One turn moves each row of this set onto another row. After a few examples, where does it send each row asked below?
Fiko: [ 21  14   5  11  20  10  10   8  15   9 -35  40   5   2]
Maget: [ -4 -10   7  -4   3 -11   1  -1  18 -26 -47  38  -7   2]
Tasav: [-29  25 -11  14   4 -14 -15  39  -8  10  34  17   2  42]
Meb: [  4   2  10 -36 -21 -26  18 -12  -4  27   1  -5   0   7]
Gaz: [ 18   7   5  19  24  31 -12  21   8   0 -24  31  11  -9]
nomu: [ -3 -26  12 -32 -22  -8  -5   1 -14  32  17 -15   3  -5]
kis: [-19 -15   6  10  10  10 -24   0  30 -31 -24  36   3 -11]
timed: [  0  -6   9 -34 -23  -9  -2  -1 -16  25  21 -22   6  -5]
vadir: [-35 -40   7 -27 -23 -19  10  -3  -9 -11 -15   7  -5  -3]
mit: [25 16  6 -2  8 22  0 14 -9 41 11  0 16 -6]
Gabu: [ 17 -12   6  19  22  31 -12  23   7  15 -22  34   9  -9]
vime: [-44  10 -10   7  -4 -26 -22  34  -4 -14  24  19  -5  41]
kig: [-38  17 -10   4  -5 -25 -17  34  -9   2  35  11  -2  42]
dedu: [-27  30 -14  16   4 -12 -18  39  -8  11  30  16   0  38]
naz: [-35  22 -13   5  -7 -23 -20  33 -10   5  33   7  -4  39]
Pibe: [27 21  7 -9  5  0 20  1  0 42 -5 12  9  5]
reren: [11 17  7 -2  6 16 -1 -1  7 46 26  1 19 -7]
mivu: [-29  23 -12  23  11 -10 -19  42  -3  -1  23  29   1  40]
sobe: [-22 -47  11 -28 -23 -15 -18   1  -1 -14 -11   3  -7  -6]
gog: [-35 -27   9 -23 -19 -18 -21 -15  18 -24  -2   5  -2  -8]
vulup: [-14 -18   9 -33 -23 -33   5 -13   7 -16 -24  11  -9   4]
fen: [-29  27 -15  24  10  -8 -23  42  -2  -3  18  27  -2  37]
bez: [-24 -33   5   3   3   5   4  10   4 -25 -40  39  -2  -5]
padar: [-39  17 -13  18   2 -18 -27  38   0 -18  13  26  -7  37]
kif: [  8  12   5  23  26  30 -12   8  23  13  -8  33  16 -10]
lol: [  3  -7   3  20  21  28  14  20   1  12 -30  41  10  -6]
gif: [-13 -19   7 -29 -21 -10  23   0 -20  34  11  -8   5   0]
Didi: [-12 -22   6   1   3   6 -23  10  12 -40 -36  28  -2 -10]
rimez: [-17  -7   9 -31 -22 -14  -7 -16   4  23  29 -17   8  -5]
dufak: [-11 -38   8   4   5   9 -22  14  12 -24 -34  34  -4 -10]
zeku: [-44  14 -13   6  -8 -27 -25  33  -5 -13  23  14  -8  38]
Dovu: [-39  14 -12  19   6 -16 -23  39  -1 -16  17  29  -3  40]
Tid: [ 10   2   4   1   7  19  26  14 -15  49   2  12  15  -2]
Sud: [-22 -29   9 -33 -27 -18 -17  -4  -3 -25  -8  -5  -5  -6]
vavek: [21 -5  9 -3  5 20 -1 16 -9 50 11  4 13 -6]

Meb turns into Fiko
Tid turns into bez
kif turns into gog
Now these:
kig turns into mivu
mit turns into Didi
zeku turns into dedu
sobe turns into vavek

